Rows swapped in pairs by one turn or mirror: which row each one swaps with:
The rows were stretched afterwards, more along some directions than others.
j778: [ 0.74  0.14 -1.51 -1.31  2.70  0.05 -0.90 -0.66  1.38  3.10 -1.89 -1.65
  1.26 -0.18 -2.72  0.17  1.41 -1.42  0.74 -2.69 -0.05 -1.64  1.41]
j758: [-1.05  2.24 -0.90  0.20  1.63 -1.09 -0.74 -0.45 -0.99  1.38 -1.21 -2.16
  0.39 -0.49 -1.23 -0.17  0.44  0.54  1.08 -0.30  1.64 -1.57  1.26]
j240: [ 0.20  1.84 -0.30 -1.40  1.18 -0.18  0.16  0.46  0.78  0.00 -1.92 -0.20
  1.77 -2.13  0.35  1.39 -0.51 -0.64  1.98 -1.57 -0.53 -0.59 -0.55]
j664: [ 1.32  2.03 -0.58  0.67  0.89 -2.16 -0.66  3.69  0.39  0.88 -2.53 -0.55
  2.36 -2.19 -1.80  0.85 -1.08 -2.08  1.78 -2.21 -2.10 -2.00 -0.81]
j857: [ 1.73  1.90  0.87  0.93  0.76  0.00 -0.65  1.90 -1.08  1.82  0.31 -2.04
  2.24  0.04 -0.85 -0.66  1.03 -0.26 -0.45 -0.79  0.11 -0.96  0.06]
j389: [ 1.95  1.26 -2.59  0.73  0.81  1.56 -1.33  2.19 -0.26  1.28 -1.91  0.82
  2.78 -0.46  0.16  1.04  0.67 -0.93 -1.36 -1.77  0.43 -0.21  1.17]
j272: [ 2.13  2.32  0.69  0.13  1.21 -0.71 -0.55  3.14 -2.24  2.64 -0.05 -2.19
  2.45  0.03 -1.64 -0.02  0.86 -0.39  0.16 -0.87  0.83 -1.13  0.46]
j195: [-1.08  1.20 -1.20 -0.31  2.58 -0.80 -1.11 -0.23 -0.36  0.58 -1.54 -1.74
  1.07 -1.22 -0.98  0.08  0.27 -0.38  1.11 -0.72  0.92 -1.18  0.82]
j50: [ 1.08  0.43 -1.53  1.14  0.40  2.41 -0.99  1.82 -0.07  0.28 -2.15  0.75
  3.09 -2.09  0.08  0.55  0.50 -1.69 -1.80 -1.31 -0.45  0.07  0.71]
j421: [ 1.41  1.92 -1.30  0.31  0.92 -2.53 -0.56  3.01 -0.57  0.59 -3.01 -0.53
  1.78 -1.59 -2.20  1.17 -0.11 -2.34  1.60 -3.06 -1.41 -1.96 -0.13]
j622: [ 0.90  2.22  0.91 -0.68  0.19 -1.96 -0.17 -0.01  0.58  0.38 -2.13 -1.26
  0.94 -1.53 -0.28  0.93 -0.38 -0.76  2.37  0.20  0.24  0.10 -1.08]
j617: [ 0.81  1.71 -1.61 -0.42  1.00 -2.08 -1.09  3.28 -0.59  1.17 -2.71 -0.60
  1.86 -1.73 -2.20  1.42 -0.29 -1.70  1.89 -3.05 -1.14 -2.00 -0.27]
j40: [ 1.50  1.83  0.19  0.56  0.62  0.19 -0.64  2.55 -1.14  1.83  0.10 -1.82
  1.25  0.54 -1.75 -0.60  1.91  0.29 -0.22 -0.69  1.63 -0.74  0.62]
j674: [ 1.31 -0.20 -2.41 -1.16  1.16  0.69 -0.45  2.74  0.03  0.44 -1.59  0.77
  2.99 -1.47 -0.41  0.69  1.04 -1.15 -1.56 -2.72 -0.11  1.10  0.41]
j747: [ 1.92  0.28  1.06 -0.45  0.08 -0.04 -0.29  1.43 -0.55  2.21  0.15 -1.73
  1.43 -1.48 -0.52 -0.91  0.21 -0.95 -0.99 -0.06 -0.40  0.25 -0.37]
j811: [ 1.06  0.74 -2.23 -1.04  3.20 -1.24 -1.99 -0.08  2.10  3.24 -1.23 -2.06
  1.43 -0.61 -3.22 -0.35  2.02 -0.79  1.27 -2.68  0.20 -0.52  0.57]
j105: [ 0.49  1.87  0.24 -1.49  1.82 -2.09 -0.43  0.92  1.54 -0.07 -2.47 -0.90
  1.94 -1.84 -0.91  0.84 -0.33 -1.21  2.17 -1.11 -0.56  0.01 -1.73]
j815: [-1.84  1.49  0.59 -0.63  1.83 -1.21 -0.50 -0.07 -0.84  0.94 -1.38 -1.34
  0.76 -0.02 -1.39 -0.62 -0.30 -0.30  0.90 -0.23  1.02 -1.24  0.61]
j773: [ 0.61  2.80  1.18 -0.14  1.04 -1.66 -0.22  0.65  0.83 -0.50 -2.41 -1.56
  1.54 -1.40 -1.05  1.52  0.34 -0.04  2.38  0.10  0.61 -0.79 -0.63]
j180: [-1.68  2.62 -0.32  0.03  1.79 -1.18 -1.36  0.37 -0.82  0.58 -1.01 -0.97
  1.40 -0.19 -2.10 -0.25 -0.13  0.62  0.63 -0.60  1.39 -1.63  0.72]
j919: [ 1.91  0.59 -1.78 -0.41  1.70  0.43 -0.70  2.58  0.04  0.61 -1.74  0.04
  2.92 -1.11 -0.35  1.38  1.46 -0.67 -1.76 -1.25  0.26  1.15  1.24]
j665: [ 1.76  1.49 -0.91 -0.35  0.87 -3.13 -0.75  2.82  0.34  0.34 -3.60 -0.89
  1.92 -3.10 -1.46  0.67 -0.71 -2.08  1.77 -2.38 -2.04 -1.76  0.21]
j29: [ 0.38  1.54  0.08 -1.66  1.60 -1.86 -0.08 -0.36  0.58 -0.12 -1.64 -0.91
  2.30 -1.81 -0.30  0.75 -0.11 -0.84  1.93 -1.52 -0.62  0.46 -0.65]
j757: [ 1.40 -0.47 -1.47 -0.96  0.38  1.52 -0.12  2.96 -0.10  0.36 -1.52  0.63
  2.24 -2.69  0.15  0.59  0.34 -1.34 -0.98 -2.31 -0.64  0.70 -0.09]
j99: [ 1.11  0.82 -1.24 -1.14  1.10  1.00 -0.88  1.57 -0.44  1.13 -1.99 -0.61
  2.33 -1.17 -0.91  1.93 -0.25 -0.69 -1.55 -1.20  0.50  0.63  0.90]
j850: [ 1.41  1.16 -0.09 -0.01  1.09  0.00 -0.84  2.31 -2.18  1.67  0.71 -1.73
  1.45  1.16 -1.13 -0.35  0.71  0.40 -0.82 -0.99  1.41 -0.77  0.72]
j542: [ 1.12  0.63 -1.45 -1.37  2.78 -1.85 -1.70 -1.02  0.84  3.23 -1.84 -2.08
  1.11  0.17 -3.09 -0.29  2.56 -0.78  1.21 -2.79  0.48 -0.90  1.51]
j915: [ 1.12  1.00  0.08  0.51  0.42  0.27 -0.37  2.66 -0.56  1.63 -0.03 -1.05
  1.17 -0.17 -0.39 -0.56  0.57 -0.36 -0.69 -0.03  0.11 -0.41  0.74]
j717: [-0.10  1.68  0.50 -1.33  1.61 -1.48  0.23 -0.21  1.12  0.18 -2.35 -1.96
  1.11 -1.39 -0.85  0.72 -0.16 -0.24  2.86 -1.40 -0.64 -0.18 -0.83]
j394: [ 0.93  0.16 -1.38 -1.71  2.88 -1.28 -1.16 -0.92  0.81  3.33 -2.01 -2.25
  0.84 -0.77 -3.09 -0.74  1.27 -0.73  0.77 -2.96 -0.34 -1.42  1.68]
j74: [-1.45  1.70 -0.24 -0.09  2.00 -1.81 -0.27  0.65 -0.91  1.44 -1.05 -1.36
  1.38 -1.03 -1.56 -0.64 -0.13 -0.06  1.29 -0.50  0.75 -1.47 -0.22]
j538: [-1.07  1.96  0.35  0.49  1.89 -0.76 -1.07  0.00 -0.89 -0.08 -0.70 -1.40
  1.33 -0.41 -1.49  0.34 -0.60 -0.35  0.91 -0.08  1.05 -2.14  0.37]
j921: [ 0.00  1.06 -0.31 -0.96  1.63 -0.89 -0.11 -0.39  1.31 -0.75 -2.00 -1.15
  1.01 -1.78 -0.50  1.82 -0.71 -1.15  1.28 -0.37 -0.70  0.42 -0.11]
j148: [ 1.54  1.51 -0.93  0.14  0.58 -2.25 -0.59  3.05  0.35  0.66 -3.59 -0.60
  1.69 -2.21 -1.64  0.78 -0.58 -2.45  1.19 -2.45 -1.66 -2.46  0.32]
j907: [ 1.41 -0.07 -2.18 -1.63  2.97 -1.05 -0.95 -0.57  1.38  2.78 -2.56 -2.20
  0.15 -0.89 -2.96 -0.49  1.76 -1.65  0.83 -3.15 -0.52 -1.85  1.69]
j305: [ 1.42  0.01 -1.16 -1.37  0.82  1.57 -0.80  1.83 -0.02  0.86 -1.81  0.92
  2.82 -1.38  0.01  0.26  0.54 -0.67 -1.38 -2.40 -0.13 -0.31  0.98]
j265: [ 0.31  2.35 -0.47 -1.35  2.06 -1.13 -0.71  0.79  1.71 -0.37 -1.15 -0.69
  2.07 -1.75 -0.86  1.17 -0.37 -0.25  2.03 -1.68 -0.78 -0.22 -1.20]
j397: [-1.69  0.40 -1.61 -0.59  2.73 -1.30 -0.35 -0.33 -0.55  0.38 -0.37 -2.02
  0.32 -0.06 -1.33 -0.05 -0.12 -0.12  0.95 -0.87  0.78 -0.54  0.43]
j943: [ 1.02  2.00 -0.82  0.50  0.32 -1.89 -0.65  3.45  0.05  0.22 -2.91 -0.29
  1.64 -2.06 -1.88  0.87 -1.25 -1.88  2.11 -2.46 -1.73 -2.23 -0.39]
j798: [ 1.29  1.59 -1.35  0.01  0.73 -1.82 -0.73  3.57  0.16  0.68 -2.67 -0.40
  1.36 -2.03 -1.77  1.05 -1.15 -1.65  1.80 -2.57 -1.84 -2.47 -0.18]
j275: [ 2.11  0.93  0.69 -1.13  1.65 -1.70 -1.04  2.41 -0.49  2.87 -0.57 -2.48
  1.54 -0.45 -1.23 -0.65  0.70 -0.28 -0.89 -0.30  0.26 -0.39  0.79]
j321: [-1.53  2.35 -0.31 -0.29  2.09 -0.82 -0.53  0.58 -1.65  0.60 -1.56 -1.79
  0.89 -0.90 -2.31  0.25  0.03 -0.09  1.81 -0.80  0.98 -1.83  0.29]
j772: [ 1.43  0.80  0.55  1.00 -0.27  0.85 -0.55  1.25 -0.86  1.79 -0.02 -0.86
  1.15  0.28 -0.69 -1.13  1.62 -0.35 -0.69 -0.22  1.47  0.18  0.58]
j181: [ 1.55  0.67 -1.86 -1.17  2.67 -1.38 -1.16 -0.82  0.67  2.70 -2.12 -2.31
  0.10 -0.94 -3.10 -0.77  1.54 -1.05  1.81 -2.69 -0.25 -1.86  1.25]
j31: [ 0.57 -0.33 -2.25 -1.22  1.56  1.04 -0.39  2.05 -0.72  1.25 -2.34  0.48
  2.90 -2.09 -1.01  0.72  0.49 -1.52 -2.43 -2.28 -0.72  0.68  0.63]
j611: [ 1.19 -0.96 -1.62 -1.88  0.96  0.67 -0.07  1.70 -0.25  0.53 -1.46  0.22
  2.11 -1.93  0.44  0.31  0.67 -0.18 -1.28 -2.91 -0.39  0.33  1.34]
j821: [ 1.43  2.10  0.39  1.80  1.86 -0.44 -1.65  2.35 -0.26  1.55  1.07 -1.44
  3.16  0.80 -0.83 -0.01  0.64 -0.75 -1.15  0.64  1.06 -0.22 -0.03]
j862: [ 1.33  0.22 -1.46 -1.81  3.10 -1.52 -1.24 -0.75  1.48  2.84 -1.77 -2.00
  1.01 -1.23 -2.95 -0.84  1.71 -0.86  1.08 -2.97 -0.44 -1.31  1.48]
j404: [ 1.06  0.07 -2.30 -2.19  3.55 -1.54 -1.01 -0.71  0.18  2.79 -2.53 -2.42
  0.53 -0.86 -3.57 -0.12  2.17 -1.26  0.86 -4.03 -0.23 -1.63  1.96]
j132: [ 1.21  2.68 -0.28  0.64 -0.04 -2.56 -1.54  3.30  0.28  1.51 -2.41 -0.67
  2.40 -1.59 -2.27  0.75 -0.54 -1.25  1.82 -1.71 -0.40 -1.54 -0.83]
j901: [ 0.33  1.17  0.09  0.12  0.83 -2.11 -0.41  3.37  0.36  1.10 -2.58 -0.96
  2.26 -1.41 -1.82  0.90 -1.13 -2.42  1.13 -1.68 -1.63 -2.02 -0.16]
j584: [ 1.44  0.24 -1.34 -1.27  2.95 -1.74 -1.58 -0.73  1.59  2.74 -2.02 -2.01
  0.88 -0.34 -2.74 -0.79  1.79 -0.72  0.71 -2.50 -0.21 -1.45  2.05]
j92: [ 1.45 -0.02 -2.10 -1.45  2.06  0.30 -0.54  1.94 -0.78  1.51 -2.01  0.01
  3.44 -0.89 -0.85  0.91  0.72 -1.58 -1.44 -2.68 -0.24  1.18  1.13]
j127: [ 0.96  1.27  0.33  1.24  0.47  0.35 -0.27  2.56 -0.76  1.37 -0.12 -0.92
  0.65  0.82 -1.31 -0.70  1.31 -0.14  0.17 -0.20  0.94 -0.62  0.00]

j421 swaps with j404
j664 swaps with j394
j181 swaps with j665
j811 swaps with j132
j862 swaps with j943
j265 swaps with j180
j617 swaps with j542
j321 swaps with j29
j148 swaps with j907
j40 swaps with j674
j717 swaps with j74
j815 swaps with j240

